Rows are one point carried round by a steady rotation, each followed by how many ticks it has turned.
The counts run from 0 to 1236.
-23	9	3	1	-3	0	-4	-2	17	6	5	1	0	-7	-10	21	8	10	10	-3	6	-11	-8	-7	7	-10	12	-3	1	5	20	0	2	12	14	10	-9	-12	-9	-10	-13	5	7	14	21	-8	9	-6	-12	15	15	18	9	-2	-17	12	10	21	3	11	-11	-7	11	-19	5	-7	-18	6	-8	-14	8	14	-1	4	11	0	-6	-8	-10	-3	-4	10
413
-25	6	4	0	0	-5	-4	-3	4	8	3	-1	-13	-1	-5	17	-1	21	6	-1	6	-12	-2	-2	9	-9	17	0	8	5	9	-3	-1	18	18	12	-8	-8	-10	-14	12	10	1	18	20	-13	3	5	4	11	21	20	17	-2	-12	7	-1	13	0	4	-8	-5	14	-20	3	-2	-21	-3	-7	-18	-1	8	-4	4	11	5	-2	-7	-5	6	-6	7
962
-25	15	3	11	2	-3	-12	1	8	3	-8	8	-9	-5	-4	32	0	13	3	-4	22	-1	-9	-5	12	-9	13	-1	-1	9	7	-7	-3	15	15	-6	-1	-11	-2	8	-3	-8	4	11	8	-11	10	7	-12	9	14	20	1	0	-20	14	13	7	6	4	-11	-12	15	-19	1	-2	-9	13	-12	-3	3	13	1	14	1	-6	-17	-7	-14	-3	-10	8
787
-26	7	0	3	-6	-6	-1	-14	13	6	10	5	-10	2	-4	8	0	12	20	0	-6	-12	4	7	7	-12	14	-7	7	-7	12	-9	6	16	7	7	-16	-12	-4	-9	-3	7	3	22	13	-6	7	-8	0	-1	17	21	3	-7	-13	8	10	16	-3	1	-7	-10	16	-7	11	-6	-15	1	-5	-21	16	31	3	4	-3	3	-6	-6	-14	3	1	5
258
-32	12	9	10	-3	-1	-6	-6	11	8	5	-5	-17	-5	-6	25	-1	21	6	-1	6	-8	-4	-1	4	-4	18	8	2	4	0	-9	2	19	20	3	-5	-11	-7	-7	16	7	-2	12	16	-14	7	11	5	12	16	17	14	-2	-15	11	-1	15	5	2	-7	-5	13	-22	4	3	-19	5	-2	-16	4	2	0	-3	10	3	-4	-12	-6	-1	-11	4
16
-27	9	0	0	1	-11	-7	-2	-5	9	-8	8	-9	4	-2	18	-1	10	0	-2	20	-8	-3	3	21	-16	18	-4	7	7	9	-3	-5	15	9	6	-11	-7	-7	-3	-8	1	0	19	17	-11	5	0	-9	5	16	24	5	-1	-15	8	12	5	-2	2	-14	-13	13	-14	0	-4	-14	-2	-16	-6	1	22	-6	15	-2	2	-19	-5	-12	10	-9	6
509
-23	15	11	6	-16	-3	6	-13	16	-5	6	6	-16	-3	1	22	-4	16	14	4	-7	-4	1	6	10	0	14	-1	0	-7	-1	-5	6	13	8	-3	-11	-7	-8	-9	8	6	1	23	13	-15	1	9	4	1	12	26	4	-12	-12	6	8	12	0	-4	-2	-8	14	-5	7	3	-19	7	1	-26	16	15	8	8	-7	0	-11	3	2	2	-2	5
170
-24	10	3	5	-3	-13	-3	-3	5	-1	-5	12	-11	-2	-3	24	4	5	8	7	10	-8	-3	10	13	-13	12	1	-2	1	2	-7	15	8	1	5	-14	-8	-8	-15	-5	1	8	23	25	-9	5	1	-5	14	15	26	-5	-6	-10	9	7	9	3	7	-13	-13	5	-10	-5	4	-16	9	-12	-12	3	25	-5	13	-11	2	-12	-1	-7	2	-6	4
423
-21	10	4	13	-10	-1	-5	-4	19	-1	1	4	-6	-8	-12	13	5	15	19	0	-5	-10	3	6	2	-4	6	2	4	3	13	-13	8	13	13	-4	-12	-13	-2	-9	-10	7	9	22	12	6	14	-5	-2	8	14	21	-1	-8	-12	10	11	28	-4	3	-7	-12	14	-14	0	0	-11	2	-4	-12	15	24	1	8	-3	-3	-5	-10	-9	-5	4	5
61
-22	16	14	1	-10	-5	0	-6	14	-7	-3	13	-12	-7	-2	27	5	13	8	3	4	-1	-8	0	16	-5	13	1	1	2	8	-2	6	7	13	-3	-13	-6	-11	-12	1	8	4	23	17	-14	2	8	-2	10	17	27	2	-10	-18	7	9	11	-3	-1	2	-9	12	-16	1	6	-16	12	-9	-27	6	9	4	11	-8	-4	-10	2	2	-3	2	10
51
-24	15	3	-4	-4	-2	0	-2	11	10	4	-2	-2	-2	-7	23	-1	18	4	-6	8	-10	-5	-12	15	-9	15	-4	2	5	12	4	-11	19	18	8	-5	-9	-10	-3	-1	3	2	13	17	-15	3	6	-8	7	13	20	20	0	-16	7	11	15	3	3	-8	-4	19	-17	12	-10	-22	-2	-7	-16	6	6	-2	8	16	-2	-11	-5	-3	7	-8	10
680
-34	10	4	15	-4	-4	-1	-13	-2	14	1	-2	-20	3	-1	16	-9	13	7	3	11	-9	2	14	5	-9	17	7	3	-8	-6	-14	2	24	6	-1	-6	-12	-2	1	5	-5	-7	17	16	-14	7	6	4	2	10	17	3	-3	-6	8	3	10	0	1	-20	-10	11	-7	-2	5	-15	2	1	-4	12	25	4	4	-3	5	-16	-8	-14	7	-14	-3
1213
-27	18	5	-2	-15	4	7	-9	13	10	5	-3	-7	2	0	18	-7	12	11	-4	1	-3	2	1	14	-7	17	-5	1	-11	8	-3	-9	20	10	-4	-9	-10	-5	4	-10	-1	-4	20	11	-16	2	7	-7	-4	7	20	11	-5	-14	4	19	15	-6	-3	-10	-6	17	-3	10	-1	-19	-1	-1	-12	21	22	10	9	1	-3	-19	-1	-4	8	-5	5
360
-23	15	1	2	-2	-10	-7	-1	10	4	-2	6	-2	-1	-10	23	-1	20	8	-7	10	-7	-3	-15	20	-9	14	-11	3	8	12	1	-7	16	15	3	-5	-7	-5	1	6	-3	8	15	8	-10	7	3	-8	4	15	25	15	1	-16	7	14	9	5	-1	-3	-11	21	-12	10	-11	-14	2	-16	-12	3	14	-5	15	11	-5	-10	0	-3	7	-5	13
125
-31	14	12	5	-15	0	0	-12	13	9	4	-1	-21	-1	-2	15	-7	16	7	-5	0	0	1	7	9	-3	17	4	8	-6	2	-9	-5	17	16	-6	-11	-10	-5	-6	6	6	-9	20	13	-15	4	9	4	0	12	21	11	-9	-16	5	8	13	-8	-7	-4	-8	18	-11	7	6	-16	2	0	-18	15	11	10	3	-4	3	-12	-5	-3	5	-4	2
641
-25	14	4	4	-8	8	5	-11	21	4	12	-5	-5	-3	-5	23	-3	17	17	0	-2	-11	-4	-7	-2	-2	14	-3	-2	-6	10	-7	-2	21	17	4	-2	-14	-8	0	-1	3	2	13	13	-14	5	3	-3	4	11	15	14	-5	-14	12	7	21	6	5	-9	-1	17	-9	12	-8	-19	3	2	-13	18	13	9	-2	16	0	-9	-8	-7	-4	-6	10
94
-19	15	11	11	-7	1	-8	3	13	-4	-12	4	-11	-8	-8	24	2	21	5	-3	10	-2	-4	-3	12	-3	9	-1	6	11	11	-9	-8	15	22	-12	-5	-8	-6	-1	-2	7	4	24	6	-1	9	8	-5	7	19	24	7	-5	-17	7	12	20	-9	-3	-1	-10	19	-18	-5	2	-9	3	-9	-9	2	12	1	17	-2	-5	-12	-6	-2	-3	3	8
47
-28	12	4	14	-4	3	-1	-10	20	4	13	-6	-12	-4	-7	24	-2	19	18	1	0	-9	-2	-6	-6	-2	13	1	0	-2	5	-13	3	20	19	-1	-2	-14	-5	0	9	-1	1	8	9	-10	10	2	1	5	12	14	9	-3	-15	14	3	20	9	2	-7	-4	15	-13	12	-6	-15	8	3	-14	17	10	6	-5	12	0	-5	-10	-10	-8	-7	7
96
-25	17	3	15	-11	-3	-4	-5	16	1	-4	8	-7	-1	-9	16	-3	16	15	-5	3	-3	3	1	14	-3	8	-2	3	-1	5	-9	-4	18	11	-13	-8	-11	4	7	-4	-7	4	22	1	0	10	5	-7	-8	10	23	3	-5	-12	6	22	15	-3	-4	-7	-12	20	-2	6	-3	-8	2	-7	-4	17	28	5	15	-4	-9	-16	0	-8	3	3	6
632
-32	10	1	2	-10	-3	5	-10	9	16	9	-4	-8	3	-6	13	-3	9	14	3	-2	-13	4	9	5	-9	16	3	-2	-10	0	-10	5	21	5	8	-12	-13	-5	-7	-5	1	2	20	23	-11	7	2	-3	5	7	16	8	-4	-5	10	8	18	3	5	-21	-7	8	-5	5	1	-22	-2	2	-8	19	26	1	0	3	4	-11	-5	-12	5	-12	-2
931
-23	13	9	8	-12	-3	6	-13	8	-7	2	1	-16	-2	3	21	-5	21	12	5	-1	-6	-1	3	7	-1	15	-3	6	-6	0	-10	-2	18	12	-5	-5	-8	-10	-4	11	7	0	24	8	-14	2	12	8	-3	18	28	8	-13	-13	3	6	10	-6	-6	0	-7	18	-2	3	2	-14	2	0	-23	13	17	8	11	-4	1	-11	4	0	4	2	7
1112
-28	5	4	6	-2	-9	-10	-6	1	12	-4	5	-16	1	-4	14	3	6	4	-1	13	-5	-1	12	12	-17	15	5	8	3	8	-9	8	13	8	5	-16	-11	-6	-12	-9	6	-1	22	21	-7	9	-4	-5	12	14	21	0	-4	-14	10	8	10	-5	6	-12	-13	9	-20	-6	5	-15	5	-11	-9	4	25	-3	9	-10	5	-11	-10	-15	3	-5	-2
894
-23	14	11	8	-11	6	-2	-11	24	-2	6	6	-15	-7	-2	21	2	12	10	-6	4	5	-7	-1	7	-1	13	0	2	-2	11	-8	1	10	18	-11	-7	-13	-4	2	-4	4	-2	15	10	-12	8	2	-8	2	14	21	0	-9	-23	9	15	15	-1	-3	2	-7	16	-16	8	3	-14	15	-2	-20	14	13	11	4	-4	-3	-14	-8	-9	-8	0	6
720
-30	7	7	15	-4	-6	-9	-8	3	9	-5	6	-20	1	-2	14	-1	6	5	-1	13	-3	-1	16	8	-11	14	6	9	-1	1	-13	5	17	8	-4	-11	-13	-1	-4	-5	2	-5	21	15	-8	12	-2	-1	4	15	20	-5	-5	-15	10	9	12	-7	1	-15	-12	11	-14	-6	8	-12	7	-5	-6	9	27	3	9	-13	5	-16	-11	-16	0	-3	-3
1094
-35	16	7	9	-8	-3	1	-10	1	9	-1	-1	-16	3	-1	26	-9	13	4	-1	12	-4	-1	4	13	-5	18	7	-3	-6	-10	-9	-3	22	8	-6	-2	-10	-1	4	10	-6	-5	15	14	-20	3	16	1	2	5	20	10	-4	-8	10	6	6	4	-4	-15	-6	13	-5	1	5	-17	6	-1	-5	13	13	4	7	-1	2	-19	0	-5	7	-14	3
1
-25	8	6	12	1	-4	-10	-2	13	5	3	1	-13	-6	-10	25	3	17	5	-2	9	-8	-5	-2	2	-5	14	7	3	10	8	-10	7	15	21	3	-5	-12	-6	-8	8	4	5	11	18	-8	11	2	-2	16	18	17	9	-2	-16	15	1	17	8	7	-9	-7	10	-28	2	0	-13	10	-6	-15	0	4	-4	0	8	2	-4	-13	-8	-8	-8	7
216
-26	10	-1	13	6	-11	-1	-4	-7	-1	-5	0	-11	3	-1	25	-5	20	9	11	17	-18	-5	4	2	-10	14	-1	-2	2	-3	-13	3	25	6	6	1	-9	-8	-4	9	2	4	23	13	-12	3	11	6	11	18	23	6	-3	-6	10	-1	10	3	7	-19	-10	11	-4	-7	-1	-16	-1	-9	-5	0	20	-5	15	5	7	-12	-1	-8	5	-9	6
859
-30	16	6	1	-12	-6	2	-4	13	9	5	-2	-3	-3	-11	23	-3	21	11	0	-3	-11	3	-5	14	-3	13	0	-4	3	2	-1	2	14	14	7	-8	-10	-6	-11	14	2	8	19	20	-12	2	11	0	10	9	24	18	-1	-6	6	8	16	10	2	-11	-6	13	-12	10	-5	-24	-1	-4	-17	12	6	-5	5	12	-4	-4	2	5	7	-8	8
1234
-30	16	8	11	-8	-2	0	-11	1	9	-1	-4	-20	3	1	19	-12	21	5	-2	10	-4	0	4	11	-6	18	1	7	-3	-3	-8	-12	24	14	-6	-4	-10	-6	4	9	3	-8	20	10	-16	2	13	5	-2	12	21	14	-4	-13	5	8	9	-6	-7	-10	-7	18	-7	3	2	-17	-2	-2	-10	12	14	5	8	0	2	-15	-4	-5	10	-10	2
1028
-22	19	8	7	-3	-3	-2	-1	7	-6	-9	7	-9	-8	1	36	3	14	2	5	20	-2	-13	-4	14	-6	14	-2	-3	8	4	-3	-2	12	11	-4	-1	-8	-11	1	-3	-2	4	17	15	-16	4	12	-9	12	14	27	3	-4	-17	10	8	8	2	2	-6	-10	13	-13	-3	1	-12	14	-11	-9	2	8	2	17	-1	-5	-18	0	-1	-4	-5	10
318
-29	15	11	-1	-18	-2	5	-11	16	7	10	2	-14	0	-5	18	-3	14	13	-1	-9	-5	5	6	13	-2	15	3	-1	-9	0	-4	4	13	11	-1	-14	-10	-6	-12	1	4	-1	21	21	-15	1	7	0	4	8	23	9	-9	-12	5	11	16	1	-6	-7	-7	12	-9	11	5	-24	2	4	-22	20	14	8	2	-4	-2	-9	-1	-1	5	-5	1
172
